[[127 120 128 136 125]
 [113 142 124 131 141]
 [111 117 126 107 121]]
=>
[[113 142 124 131 141]
 [127 120 128 136 125]
 [111 117 126 107 121]]

[[110 112 145 109]
 [111 104 145 113]
 [113 106 152 134]
 [109 136 133 109]
 [104 127 132 109]
 [123 124 136 125]]
=>
[[109 136 133 109]
 [104 127 132 109]
 [123 124 136 125]
 [110 112 145 109]
 [113 106 152 134]
 [111 104 145 113]]

[[128 142 108 146 126 139 120 123 115 125 144 121]
 [138 114 148 117 123 117 141 136 142 138 119 142]
 [113 118 144 125 146  99 127 141 150 109 112 131]
 [129 124 135 109 131 123 130 125 132 128 120 136]
 [143 127 126 116 119 132 136 126 126 141 134 143]
 [136 125 136 134 120 126 138 136 135 139 131 135]]
=>
[[128 142 108 146 126 139 120 123 115 125 144 121]
 [143 127 126 116 119 132 136 126 126 141 134 143]
 [136 125 136 134 120 126 138 136 135 139 131 135]
 [129 124 135 109 131 123 130 125 132 128 120 136]
 [113 118 144 125 146  99 127 141 150 109 112 131]
 [138 114 148 117 123 117 141 136 142 138 119 142]]

[[123 121 138 155 130 129 131 141 125]
 [126 135 120 135 122 118 122 140 136]
 [128 140 117 133 119 115 122 140 139]
 [131 145 114 131 113 112 123 140 142]]
=>
[[131 145 114 131 113 112 123 140 142]
 [128 140 117 133 119 115 122 140 139]
 [126 135 120 135 122 118 122 140 136]
 [123 121 138 155 130 129 131 141 125]]

[[148 131 144 117 113 124 148]
 [128 107 111 103 132 130 113]
 [114 125 147 125 109 107 127]
 [146 121 122 129 121 109 153]
 [105 119 116 151 128 133 107]
 [150 108 119 149 135 130 113]]
=>
[[148 131 144 117 113 124 148]
 [114 125 147 125 109 107 127]
 [146 121 122 129 121 109 153]
 [105 119 116 151 128 133 107]
 [150 108 119 149 135 130 113]
 [128 107 111 103 132 130 113]]

[[124 102 132 113 121 122 137 143 126 128 105 146]
 [142 120 144 119 123 131 133 114 136 135 123 136]
 [133 132 136 136 130 130 131 134 133 132 117 137]
 [133 126 131 126 128 126 130 135 119 126 121 138]]
=>
[[133 132 136 136 130 130 131 134 133 132 117 137]
 [133 126 131 126 128 126 130 135 119 126 121 138]
 [142 120 144 119 123 131 133 114 136 135 123 136]
 [124 102 132 113 121 122 137 143 126 128 105 146]]
---
[[114 119 118 147 137 120 116]
 [108 111 144 108 106 116 119]
 [108 111 143 107 106 117 120]
 [116 119 118 148 136 121 117]
 [139 139 115 117 144 143 138]]
=>
[[139 139 115 117 144 143 138]
 [116 119 118 148 136 121 117]
 [108 111 143 107 106 117 120]
 [108 111 144 108 106 116 119]
 [114 119 118 147 137 120 116]]

[[144 124 149 111 121 111 142 148 115 109 107 124 110]
 [113 128 136 135 129 120 117 130 106 112 105 118 120]
 [109 143 143 116 126 123 130 137 127 115 116 119 126]
 [152 111 152 108 118 111 146 151 112 120 105 121 105]
 [144 107 141 103 132 136 149 140 107 149 141 118 132]
 [115 128 148 110 131 148 138 145 151 142 151 126 139]]
=>
[[115 128 148 110 131 148 138 145 151 142 151 126 139]
 [144 107 141 103 132 136 149 140 107 149 141 118 132]
 [152 111 152 108 118 111 146 151 112 120 105 121 105]
 [109 143 143 116 126 123 130 137 127 115 116 119 126]
 [113 128 136 135 129 120 117 130 106 112 105 118 120]
 [144 124 149 111 121 111 142 148 115 109 107 124 110]]

[[150 104 126 100 152 102]
 [107 150 139 108 104 153]
 [155 107 120 151 109 105]
 [133 154 142 113 116 111]
 [109 144 114 153 110 147]
 [109 107 151 145 110 108]
 [146 102 146 114 104 106]
 [148 141 118 124 107 107]
 [153 135 102 144 136 116]
 [115 110 152 119 103 102]
 [150 121 114 100 126 130]]
=>
[[150 121 114 100 126 130]
 [115 110 152 119 103 102]
 [153 135 102 144 136 116]
 [148 141 118 124 107 107]
 [146 102 146 114 104 106]
 [109 107 151 145 110 108]
 [109 144 114 153 110 147]
 [133 154 142 113 116 111]
 [155 107 120 151 109 105]
 [107 150 139 108 104 153]
 [150 104 126 100 152 102]]

[[130 136 118 120 115 127 132 127 124 133 116 122 120]
 [130 129 122 100 128 130 128 136 124 142 111 122 120]]
=>
[[130 129 122 100 128 130 128 136 124 142 111 122 120]
 [130 136 118 120 115 127 132 127 124 133 116 122 120]]

[[136 110 136 125 113 127 108]
 [122 104 142 116 125 118 137]
 [114 118 142 145 122 125 131]
 [155 123 144 135 146 130 150]
 [135 124 140 140 143 125 121]
 [120 117 146 125 123 116 137]
 [124 133 136 117 110 125 140]
 [130 120 123 142 136 130 111]
 [118 118 140 133 129 118 131]
 [139 120 115 138 127 138 136]]
=>
[[139 120 115 138 127 138 136]
 [118 118 140 133 129 118 131]
 [130 120 123 142 136 130 111]
 [124 133 136 117 110 125 140]
 [120 117 146 125 123 116 137]
 [135 124 140 140 143 125 121]
 [155 123 144 135 146 130 150]
 [114 118 142 145 122 125 131]
 [122 104 142 116 125 118 137]
 [136 110 136 125 113 127 108]]

[[145 130]
 [139 126]
 [125 124]
 [140 143]
 [106 121]
 [104 118]
 [136 126]
 [146 131]
 [124 122]
 [147 133]
 [123 123]]
=>
[[123 123]
 [147 133]
 [124 122]
 [146 131]
 [136 126]
 [104 118]
 [106 121]
 [140 143]
 [125 124]
 [139 126]
 [145 130]]

[[123 143 122 128 129 142]
 [130 128 134 125 126 121]
 [146 148 130 127 114 130]
 [120 140 138 126 124 135]
 [124 114 119 138 128 136]
 [124 114 131 138 110 134]
 [126 109 143 133 104 129]]
=>
[[126 109 143 133 104 129]
 [124 114 131 138 110 134]
 [124 114 119 138 128 136]
 [120 140 138 126 124 135]
 [146 148 130 127 114 130]
 [130 128 134 125 126 121]
 [123 143 122 128 129 142]]
